Rotation paths and how fast each direction turns (degrees each step):
Each turn is a multiple of 5 degrees from 10 to 175, or 0.
Each row of a path follows its step; steps can be skipped.
Path 1:
step 0: [-0.04 -0.81  1.32 -0.69 -0.32  2.02  1.23  0.93  1.86  0.87 -1.04  0.87
  0.83  2.42  2.97  1.23 -0.98  1.38  0.08 -0.81  1.79  0.26  1.51  2.03
 -0.30 -4.37  2.55  2.57  0.56 -0.57  1.85  0.14 -0.74  1.31 -1.37]
step 1: [-0.73  1.06  1.94  1.32  2.67 -0.95 -0.31 -2.18  1.55  0.18 -2.43  2.14
 -0.10 -0.35  3.49  0.85 -0.93  1.64 -2.56  1.47 -2.51 -0.50 -1.02 -0.70
  2.13  0.94  3.37 -0.91 -0.38 -0.82  0.26  0.33 -0.33 -1.43  0.64]
step 2: [-0.73 -0.58 -0.06  0.32 -1.52  0.36 -1.90  0.02 -0.83  0.71 -0.86  0.68
 -3.36 -1.24  0.12  3.91  1.42 -0.78  2.26  2.52  0.61  0.06  0.77  0.15
  0.67  1.12  1.62 -0.90 -0.41  1.72  0.02  1.02  1.87  0.05  4.56]
step 3: [-1.83 -0.71 -1.02  0.90 -0.51  0.94 -0.16  2.44 -1.41  1.98 -1.88 -1.32
  2.47 -1.34  0.77  3.09 -0.03  2.06 -0.88 -0.94  3.24 -2.65  2.21  1.20
 -0.21 -1.51 -0.39  2.35 -0.57  0.67  0.46 -0.70  1.92 -0.24 -0.56]
step 4: [ 0.46 -0.87  0.25  0.06  0.90  0.94  2.04 -1.21  0.93 -1.01  0.23  1.85
  2.30  1.32  2.99  1.44 -0.63  0.30 -1.75  2.66  0.62  0.10  1.45  1.13
 -0.32 -0.60  3.27 -1.26  2.65 -3.07  1.75 -2.33  0.69 -0.13 -1.73]
step 5: [ 0.57 -0.48  0.61  2.48  2.49 -1.03 -1.34 -0.93  2.52 -0.47 -1.61  2.23
 -2.28 -0.83  1.16  2.39  0.66 -0.32  1.29 -0.06 -3.47  0.42  1.08  1.50
 -0.98 -1.46  3.45  0.21 -0.36  1.63 -0.94  0.14 -1.04  0.12  1.92]
step 6: [-4.41 -0.31  0.45  1.51 -1.10  1.08 -1.88  2.81  0.50  0.15 -1.59  0.07
  0.74 -0.75  2.28  2.49 -0.71  0.55  1.10  1.12  2.27  0.21 -2.14 -0.89
  0.88 -0.80  0.26 -0.60 -2.42  2.08  0.58  1.57  0.83 -0.09  2.70]
step 7: [ 1.02 -0.21  1.62 -0.98 -1.37  1.77  1.93  0.06 -1.40  2.24 -2.54  0.53
 -0.56  1.06  1.29  1.92 -0.80  3.34 -0.65  2.03  2.52 -1.47  2.42 -0.45
  0.58 -1.44  0.72  1.45  1.87 -1.56  1.22  1.70  2.35 -0.89 -0.45]
step 8: [-0.49 -0.54 -0.97  0.16  2.62 -0.29 -0.34 -2.82 -0.74 -0.11  0.74  0.57
 -0.29 -1.54  1.88  1.47  1.27  1.39 -2.25 -1.39 -1.02 -1.61  1.68  1.41
  0.70  0.95  5.51  0.11  0.67 -0.66  0.68 -2.50  1.27 -0.63  0.74]
step 9: [-0.87 -1.10 -1.18  0.83  0.27 -0.36 -1.33  1.14  2.08  0.62 -0.27  1.72
  0.48 -0.36  1.63  5.01  0.88 -2.91  0.57  2.55 -0.34  1.69  0.78  2.96
  0.91 -0.59 -0.09 -0.37 -1.97  1.17  0.02 -1.46 -0.98  0.89  1.77]
step 10: [-1.30  0.22  1.54  3.13  0.40  1.03 -0.44  2.89  0.62  0.39 -4.51  0.70
  2.29 -0.10  1.05  1.86 -1.80  0.76  1.26  1.16  1.01 -2.70  0.56 -1.51
 -2.59 -1.12 -0.37 -0.14  1.16  0.25 -0.46  0.73  1.36  0.66  0.26]
step 11: [-1.15 -0.39  1.54 -0.05 -1.17  1.12  0.71 -0.83 -0.24 -2.09  0.21  0.34
 -1.80  0.00  2.34 -0.84 -0.45  3.57  0.03  1.48  1.79  0.03  1.00  1.18
 -0.98 -2.71  4.56 -0.85  1.20 -0.38  1.97  0.42  1.94 -1.45 -0.35]
Directions:
[ 0.42 -0.41  0.95 -0.14  0.25  0.07  0.52 -0.44  0.03 -0.15 -0.61  0.00
  0.09  0.23 -0.29 -0.38 -0.90 -0.06  0.37  1.05  0.77 -1.07 -0.23 -0.33
  0.33  0.56  0.60  0.32 -0.43  0.15 -0.26 -0.50 -0.32  0.02 -1.39] => 110
[ 0.43  0.24  0.34 -0.19  0.45 -0.58  0.08 -0.01 -0.22  0.35 -0.41  0.17
 -1.37 -0.14 -0.13  0.51  0.10 -0.03 -0.50  0.37 -0.10  0.26  0.78  0.90
 -0.08 -1.11 -1.07  0.19 -0.11  0.55 -0.23  0.59 -0.13 -0.14 -1.14] => 160
[-0.31 -1.20 -0.15  0.47  0.04  0.15 -0.69  1.40 -0.19 -0.37 -0.19  0.34
 -0.71  0.52 -0.30  0.42 -0.66  0.25  0.50 -0.29  0.48 -0.19 -0.52  0.10
  0.22  0.57 -1.13  0.33  0.14 -0.09 -0.51 -0.10  0.83  0.38  0.10] => 100
[-0.41  0.33  0.57 -0.17 -0.04  0.13  0.78 -0.22  0.63 -0.15  1.59 -0.19
 -0.50  0.31  0.61  0.61 -0.82 -0.52  0.61  0.29  0.27  0.25  0.46  0.31
 -0.50  0.90 -0.42 -0.27 -0.25 -0.02  0.85  0.42  0.54 -0.33 -0.01] => 155
[-1.38  0.80 -0.23 -0.19  0.53 -0.32 -0.32  0.56  0.70 -0.18 -0.42 -0.60
 -0.30 -0.38  0.19 -1.01 -0.09 -0.36 -0.19 -0.54 -0.28 -0.63 -0.02  0.60
  0.08 -0.02  0.37  0.68 -0.51 -0.14  0.01 -0.40  0.93 -0.81 -0.45] => 145
[ 0.13  0.83 -0.42  0.43 -0.30 -0.02  0.33  0.41  0.56  0.52 -0.21  0.74
 -0.79 -0.51 -0.21  1.31 -0.85  0.19 -0.46 -0.26  0.84  0.14 -0.43 -0.56
 -0.18 -0.57  0.93 -0.16 -0.01 -0.24  0.08 -0.94  0.06 -0.37  0.15] => 0
Path 2:
step 0: [-2.12  0.80  1.08 -1.03 -1.08 -2.95 -1.11  0.80 -0.22 -3.79  0.64  0.59
  0.44  0.09 -1.33  0.98 -0.41  1.57  2.15 -0.79  0.40 -0.37  2.89  1.00
 -1.70  0.23 -0.02  0.29  0.81  1.48  0.86  2.25 -0.14  1.40  0.89]
step 1: [-1.40 -0.66 -0.49  1.30 -2.00 -0.79 -1.09  0.95  2.09 -0.46  0.89  1.46
 -2.17 -0.33  0.23 -1.78 -0.77  0.95  1.21  1.18  1.10 -2.19  0.88 -3.47
  2.63  2.25 -0.71  0.80  0.84 -0.84 -0.33 -0.82  0.18 -0.40  1.75]
step 2: [ 0.26  1.72  1.56 -2.40  0.51  1.40  0.07 -1.30 -0.09 -2.32  1.20  1.94
 -1.77  1.34  0.55  0.42  0.87  0.23 -1.82  0.76  2.37 -1.20  1.14 -0.64
 -0.55  2.00  1.55 -0.82  1.17  3.03 -1.19  1.39  1.33 -1.05 -0.52]
step 3: [-3.42 -0.13  0.14  0.72  0.62 -1.37 -1.30  0.86 -1.25 -1.34  0.25 -0.20
 -2.07 -1.56  0.52 -0.20  0.41  1.03  0.65 -2.55  2.18  0.02  3.28  0.09
  0.44 -0.55 -0.67 -1.27  0.83 -1.78 -1.86 -0.89  1.76 -0.79 -2.02]
step 4: [ 0.82  1.48 -1.91 -1.70  0.38 -0.24  0.37  4.06  2.09 -1.64 -0.59  1.50
 -0.48 -1.37  0.46 -0.36  2.25 -0.91 -0.04  0.92  2.38 -0.30  0.78 -2.71
  0.38  1.34  0.68 -1.62  0.01 -0.11 -0.09 -0.43 -2.23  1.34 -0.60]
step 5: [ 1.09 -0.12 -2.12  0.24 -0.67 -1.51 -0.08 -0.60 -0.68 -1.47  0.29 -1.66
 -1.83  2.07  0.72 -0.11 -1.19 -1.85  0.61  1.63  1.61  1.07  1.98  1.72
  0.92  1.90  0.18 -1.69  0.89  2.27 -3.15 -0.67  1.37  0.79 -1.33]
step 6: [-0.12 -1.60 -1.64 -3.33 -2.06  0.12 -2.84 -0.66  0.15 -1.42 -0.66  0.42
  0.82 -3.18  0.91 -0.25  0.13  0.78 -1.11  0.55  0.68  0.18 -0.02 -1.02
 -0.59 -0.64 -0.90 -0.35  0.18 -1.75 -2.21 -1.07  1.82  0.60 -2.55]
step 7: [ 1.43  0.32 -2.36  0.42 -1.60  2.68  1.06  2.65 -1.90  1.46  1.41 -0.25
 -2.59 -0.75 -0.16  0.01  1.53  0.60 -1.07 -0.28  0.68  2.40 -0.24 -0.12
 -0.09  2.40  1.41 -1.32  1.19 -0.34  0.10 -0.83  0.35  1.81 -1.60]
step 8: [ 0.50 -0.48 -2.74 -1.11  1.52  0.05  0.05 -0.74 -1.15 -0.26  0.71 -1.02
  2.20  2.47  3.33  1.80  0.03 -0.04 -1.27 -0.65  1.47 -0.13 -0.27  0.71
  0.81 -1.76 -0.21 -2.41  0.62 -0.31 -1.17 -2.91  0.11  1.81 -0.44]
step 9: [ 0.60 -2.60 -2.00 -1.56  0.10  0.97  0.93  0.09  1.79  0.35 -0.01 -2.43
 -0.27 -3.65 -1.11 -0.95  0.13 -0.88 -0.11  1.38 -1.09  0.62  1.02  2.04
 -1.88 -1.44  1.42 -1.29  0.84 -0.37  0.93 -2.81  0.03  1.21 -0.72]
step 10: [ 2.76 -1.69 -2.36  1.37 -0.24  1.97 -0.49  0.72 -2.67 -0.37  0.22 -0.74
  1.37  0.95  0.94 -0.75 -1.23 -1.05 -0.33 -0.19 -0.51 -0.92 -0.88 -0.11
 -0.94  2.12 -1.56  1.15 -1.11  0.18  2.57 -1.33 -0.97  1.72 -2.63]
step 11: [-1.74 -0.47 -2.53 -0.21 -1.73  2.22 -0.83 -0.25 -2.21  0.92 -0.59 -2.50
  1.76  0.20  0.02  2.02 -1.70  1.36 -1.18  2.25  0.18  0.23 -1.30  0.48
 -0.43 -2.87  1.60 -0.52 -0.07  1.75  0.78 -0.36  0.18  0.15  1.65]
Directions:
[-0.50 -1.03  0.29  1.69 -0.57 -0.04  0.22  0.12 -0.18  0.66  0.39 -0.78
 -1.00 -0.27  0.17 -0.29  0.07 -0.38  0.43  0.29  0.76  0.49 -0.02  0.46
 -0.04  0.12  0.43  0.12 -0.11 -0.26 -0.58 -0.33  0.17 -0.55  0.53] => 170
[-0.39 -0.75 -0.94 -0.20 -0.43  0.17 -0.21  0.78 -0.12 -1.10  1.01 -0.34
 -0.32  0.55  0.14 -0.10 -0.39  0.27 -0.77  0.34  0.23 -0.87  0.94 -0.37
 -0.46 -0.04  0.96 -0.26  0.16 -0.19  0.43 -0.33  0.25  0.25 -0.37] => 0
[-0.13 -0.12  0.06 -0.38 -0.73  0.81 -0.13  0.39 -0.73  0.94 -0.63  0.59
  0.25  0.08  0.04 -0.56  0.03 -0.01 -0.81  0.63  0.37 -0.59  0.38  0.49
  0.13  0.29 -0.77  0.20 -0.19 -0.02  0.21  0.61  1.57 -0.29  0.34] => 80
[-0.40 -0.54 -0.42 -0.26  0.50 -0.44  0.41 -1.05 -0.06  0.22  0.15  0.53
  0.38 -0.20 -1.44  0.09 -0.08  0.41  0.26 -0.23  0.68  0.13  0.33 -0.08
 -0.47  0.10  0.42 -0.15 -1.58 -0.16 -0.39 -0.16  0.70  0.56 -0.02] => 120
[ 0.88  0.13  0.88  0.56  0.55  0.25 -0.33  0.22 -0.36  0.01  1.23 -0.18
 -0.21  0.11 -0.36  0.60 -0.03 -0.22 -0.97  0.13  0.14 -0.43  0.04  0.73
  0.03  0.89 -0.55 -0.41 -0.63  0.56 -0.37  0.57 -0.58  0.84 -0.08] => 135
Path 3:
step 0: [ 0.15  0.14 -1.40 -0.15  0.33  2.70 -0.34 -0.13 -1.27 -2.76 -1.70 -0.26
 -1.86  2.13  0.30  1.01 -0.48  1.51 -1.88  0.19 -1.26  2.17 -1.09  2.03
 -0.09 -1.72  2.04 -2.15 -0.80 -0.24 -0.35  1.50  0.26  2.49 -3.35]
step 1: [-1.06  0.53 -2.81  1.44  1.00 -2.27 -0.51  0.58  2.30 -0.96 -1.99 -1.57
 -0.81  0.49  1.03  0.37 -1.08 -1.35  0.61 -4.85  2.07 -1.02  0.21 -1.16
  0.67 -0.83  1.92  0.16  2.19 -0.36 -0.89  0.00 -1.98  0.06 -0.65]
step 2: [ 0.58 -0.99  1.84  0.69 -0.32 -0.52 -1.78  1.04  1.62 -2.32 -2.09  0.94
  0.95  1.25 -1.07 -1.92 -0.34  1.47 -0.45 -0.58 -0.74 -1.70  0.22 -0.36
  1.35  1.12 -3.50  0.85  3.18 -0.25  0.73 -2.46  2.49 -2.45  0.30]
step 3: [-1.27 -0.07 -2.33  0.38 -1.48 -0.95 -0.72 -0.40 -2.31 -0.75  1.76  1.69
 -0.91 -1.69 -1.84 -0.93  0.09 -1.02 -0.24  1.67 -0.64 -0.97 -0.21  6.04
  0.10  0.24 -1.90 -0.97 -0.13  0.35  1.51 -0.03  0.00 -0.64 -0.73]
step 4: [-0.06  3.99 -0.81 -1.59 -0.81  0.45 -0.22  0.81 -1.57 -1.34 -2.36 -0.06
 -1.05  0.24 -1.31 -0.94 -0.19 -0.37  0.84 -0.48 -0.16  1.26 -2.85 -0.81
 -1.68 -0.48  0.34 -1.38 -2.68 -0.46 -0.23 -2.05 -3.12  2.14 -1.87]
step 5: [ 0.67  1.42  0.95  1.12  1.13 -0.93 -1.08  1.30  1.05 -1.20 -1.34 -0.30
  1.87  0.44  1.46 -1.95 -0.59 -1.74  0.14 -2.32  0.94 -0.39 -1.59 -0.40
  1.27  1.74  1.76  0.65 -0.74 -0.88 -3.67  3.61  1.03 -1.85 -2.08]
step 6: [-0.04 -0.69 -1.77 -1.88  1.15 -0.87 -1.17 -0.31 -1.80 -1.30 -0.81 -2.14
 -0.40 -1.70  0.11  0.28  0.10  1.44 -0.19  0.33  2.16  0.09  2.09 -0.76
  2.05  1.49 -2.45 -0.39  2.28 -2.71 -0.03 -0.73  4.28 -0.95 -0.15]
step 7: [-1.17 -0.14 -0.66 -0.92 -1.90 -1.81  0.10 -2.80 -1.01  0.89 -2.32  3.19
 -0.19 -0.77 -0.59 -0.14 -0.84  0.29  0.05  3.01  0.25 -1.73  1.84  1.97
  2.34  0.05 -1.27  0.93  0.40 -1.02  0.34 -1.19 -3.97  0.25 -1.03]
step 8: [ 0.68  1.41  1.68 -1.99 -0.17 -0.17 -0.97  1.75  0.19 -1.48 -2.62  1.58
 -2.50 -0.70 -2.16 -0.05 -2.09 -3.20 -1.79  1.20 -2.27 -0.16  0.10 -0.66
 -2.57  1.19  1.09 -1.72 -1.02  1.37 -0.03  1.68 -0.63  0.83  0.16]
step 9: [ 1.68 -0.88 -2.99  1.40  0.80  1.67  0.56 -0.32 -1.20 -3.26  0.66 -0.27
  0.11 -0.52 -0.96  0.07 -1.72  0.54 -0.65 -0.96  0.28  0.00 -0.97 -1.45
 -1.62 -2.00  1.57  0.64  0.45 -1.29 -3.59  2.74  0.55 -1.79 -1.82]
step 10: [ 0.51 -0.37 -0.89 -0.01  0.29 -1.68  1.16  0.50  1.35  1.92 -1.24 -1.25
 -1.21 -0.78 -2.53 -0.24 -1.94  1.54  1.87 -1.70  2.22  0.12 -1.17  0.05
  3.07 -0.34 -1.57  0.77  3.41 -2.46 -1.44 -0.19  1.15  2.11  0.77]
step 11: [-2.68 -0.18  2.03  0.41 -2.33 -2.36 -0.21 -0.15  0.11 -2.28 -3.09  0.07
  0.25  2.01 -1.62  2.49 -0.03  1.04 -0.15  2.25 -1.42  0.43  0.56  2.17
  2.00  0.99 -1.68  2.49  0.13  1.53  0.99  0.60  0.07 -0.93 -0.27]
Directions:
[ 0.23  1.18  0.88  0.87 -0.79 -0.91 -0.05 -0.02 -0.02  0.64 -0.80  0.27
  0.43  0.68 -0.18 -0.57 -0.68  0.11 -0.08 -0.28 -0.54 -0.08  0.30 -0.67
  0.48 -0.03  0.27 -0.45 -0.14  0.42 -0.01  0.14  0.06 -0.26  1.06] => 120
[ 0.51 -0.04  0.06  0.14 -0.59 -0.21 -0.38 -0.26 -0.39  0.31  0.32 -0.03
  0.03 -0.50  0.90  0.35  0.28 -0.58 -0.23 -0.09 -0.86  0.07 -1.05 -0.18
 -0.02 -0.19  0.00  0.36  1.46 -1.06 -0.65 -0.63  0.59 -0.55  0.46] => 95
[ 0.53 -0.66  0.06 -0.87  0.18 -0.80 -0.18 -0.84 -0.09 -0.30  0.08 -0.10
 -0.27  0.32 -0.60 -0.89  0.31  0.24 -0.23  0.14  0.45 -0.65 -0.78  0.42
 -0.58 -0.46  0.48 -0.11 -0.16  1.05 -0.93 -0.60  0.16 -0.06  0.86] => 65
[-0.18  1.11  0.44  0.08  0.55  1.03  0.57 -0.46 -0.32 -0.36  0.68  1.02
  0.07 -0.46 -0.87  0.65  0.13 -0.80  0.00  0.23 -0.56 -0.39 -0.06  0.19
  0.03  0.13 -0.12 -1.01  0.06  0.50 -0.56 -0.62 -0.31 -0.19  0.10] => 80
[ 0.48 -0.95 -0.06  0.10  0.34  0.22  0.33 -0.56  0.54  0.19 -0.41  0.21
 -1.14 -0.01 -0.39  1.04 -1.04  0.01 -0.04  0.54 -0.73  0.04  0.74 -0.56
  0.15 -0.84  0.25  0.31  0.28  0.00 -0.65  0.71  0.06  0.46  0.43] => 35
